Look-ups in named tables: a row name and a column name give one cell, copied from the table.

mova.tsv
	zanep	sel	vinale	lavilo
sim	113	113	188	182
nuli	89	1	99	103
buvas	6	187	126	92
dol	237	118	135	134

What is the sel of sim in mova? 113
What is the lavilo of sim in mova? 182
What is the lavilo of dol in mova? 134
What is the zanep of buvas in mova? 6
What is the sel of nuli in mova? 1
What is the zanep of dol in mova? 237
What is the sel of buvas in mova? 187
What is the vinale of dol in mova? 135
What is the zanep of sim in mova? 113
What is the vinale of sim in mova? 188
What is the lavilo of buvas in mova? 92
What is the vinale of nuli in mova? 99
What is the zanep of nuli in mova? 89
What is the sel of dol in mova? 118
What is the lavilo of nuli in mova? 103
What is the vinale of buvas in mova? 126

foz
         gopof  laz  dipova  sararor  dar
ladukis     13   60     171      141  154
das        216  126     139       54  123
getor       64  143     225      226  187
niz        107  185     116      163  219
tem        171  100      30      225   89
guke        99  157     156      182  179

niz, dipova => 116
guke, laz => 157
getor, sararor => 226
ladukis, gopof => 13
das, sararor => 54
ladukis, dipova => 171
getor, dar => 187
niz, gopof => 107
tem, gopof => 171
ladukis, dar => 154
getor, gopof => 64
das, dar => 123
guke, gopof => 99
ladukis, laz => 60
tem, sararor => 225
tem, laz => 100
niz, sararor => 163
tem, dar => 89
guke, sararor => 182
Which row has the largest dar? niz

Table luz
|  | fiki | zup |
|---|---|---|
| doko | 32284 | 69204 |
| kul | 30831 | 82174 |
| ser | 19582 | 73558 |
| budizuv | 31109 | 83500 |

zup of budizuv = 83500
fiki of budizuv = 31109
zup of doko = 69204
fiki of doko = 32284
fiki of kul = 30831
zup of ser = 73558
zup of kul = 82174
fiki of ser = 19582

Table zored
columns: dip, bon, bufin, luvo, mone, febolik, nopar, menar
vad: [1985, 2200, 2073, 8862, 8859, 2152, 8922, 8855]
nufufo: [8791, 8766, 2212, 2126, 2100, 2103, 8932, 8819]
gam: [2167, 8997, 8848, 2227, 2071, 2083, 2106, 2076]
tof: [8990, 8812, 8798, 2162, 2182, 2202, 8890, 8886]
latu: [8839, 8960, 2025, 2177, 2042, 8930, 8878, 8837]
fasivod: [8761, 8851, 8820, 2140, 2102, 8890, 8794, 2049]
gug: [8967, 8893, 8888, 2140, 2032, 1971, 8961, 8868]
mumoso: [8856, 8958, 8946, 8905, 8830, 2195, 8743, 8955]
medafi: [8846, 2030, 8846, 2066, 8907, 2178, 8876, 8829]
nitef: [8917, 8795, 8757, 2139, 2204, 2241, 8879, 2003]
fide: [2113, 2182, 8760, 2289, 2189, 2168, 2216, 2051]
teb: [2078, 8995, 8838, 2196, 2157, 2082, 2106, 2126]
tefatir: [2218, 8974, 8739, 2200, 8861, 8894, 8783, 8767]

fasivod, febolik -> 8890
nitef, bon -> 8795
fasivod, dip -> 8761
nufufo, nopar -> 8932
medafi, luvo -> 2066
nitef, luvo -> 2139
medafi, menar -> 8829
gug, nopar -> 8961
vad, nopar -> 8922
nufufo, bon -> 8766
gam, bon -> 8997
nitef, nopar -> 8879
gug, luvo -> 2140
teb, nopar -> 2106
teb, dip -> 2078
tof, mone -> 2182
teb, bufin -> 8838
tof, bon -> 8812
medafi, mone -> 8907

Table vab
,kez,felo,sige,fikive,tipu
sol,1.1,-1.7,-3.2,2.8,-4.1
mitumu,5.7,1.0,-3.6,3.1,-3.7
pimo,-2.0,1.9,3.5,-4.0,4.6
zafono,-3.3,-0.6,4.8,-6.1,4.2
sav,-5.5,-4.3,6.9,2.0,-1.8
funav,4.3,4.1,-5.3,0.7,-0.3
mabi,5.3,5.1,-4.1,-4.8,3.3

felo of sav: -4.3
kez of zafono: -3.3
sige of pimo: 3.5
sige of mabi: -4.1
fikive of sol: 2.8
sige of mitumu: -3.6
tipu of pimo: 4.6
sige of zafono: 4.8
tipu of mabi: 3.3
fikive of zafono: -6.1
sige of sav: 6.9
fikive of mitumu: 3.1

mubuza.tsv
	nupuno	mekura	sape	mazab	mamok	vimita	ruv	nonub	giv
resato	-9328	3194	-22221	-2184	29253	1295	-28647	-1587	6188
telite	3311	15708	-28638	-29774	21756	27772	-16291	-5909	33385
fupovo	6113	22249	4283	-36675	-26564	-33109	24746	57992	8278
datugi	-27796	4137	5502	20695	32015	20378	4093	874	-5642
gunupi	13069	24613	8515	-16245	18497	45655	1464	-4972	-9118
dozop	-24969	-25743	-16057	-3800	-3892	11363	7910	21211	29422
muzu	-52119	-18400	-12123	17994	-39	7730	-13846	23868	15228
vekef	-7290	20503	19077	16977	-5661	22499	-13335	-28747	-11933
fom	3250	15628	-5569	-14190	16284	32342	-11208	-15065	-4587
veg	39753	19614	-6726	-9807	-18347	-36074	918	27088	15245
zenu	-3753	1808	-19121	-3538	1459	18585	-8857	-16282	30373
lekes	-46020	18244	9987	26470	7700	-19876	-7996	-4133	13030
mudam	27672	-11666	6628	-13084	20791	-27040	25732	27175	-8986
geri	21679	44000	16651	-14912	17044	-3047	-16594	-2046	-40059

datugi, mazab => 20695
datugi, giv => -5642
vekef, giv => -11933
resato, ruv => -28647
resato, giv => 6188
lekes, giv => 13030
zenu, sape => -19121
vekef, mekura => 20503
lekes, mazab => 26470
dozop, giv => 29422
dozop, mekura => -25743
zenu, vimita => 18585
zenu, mamok => 1459
telite, sape => -28638
datugi, nupuno => -27796
resato, sape => -22221

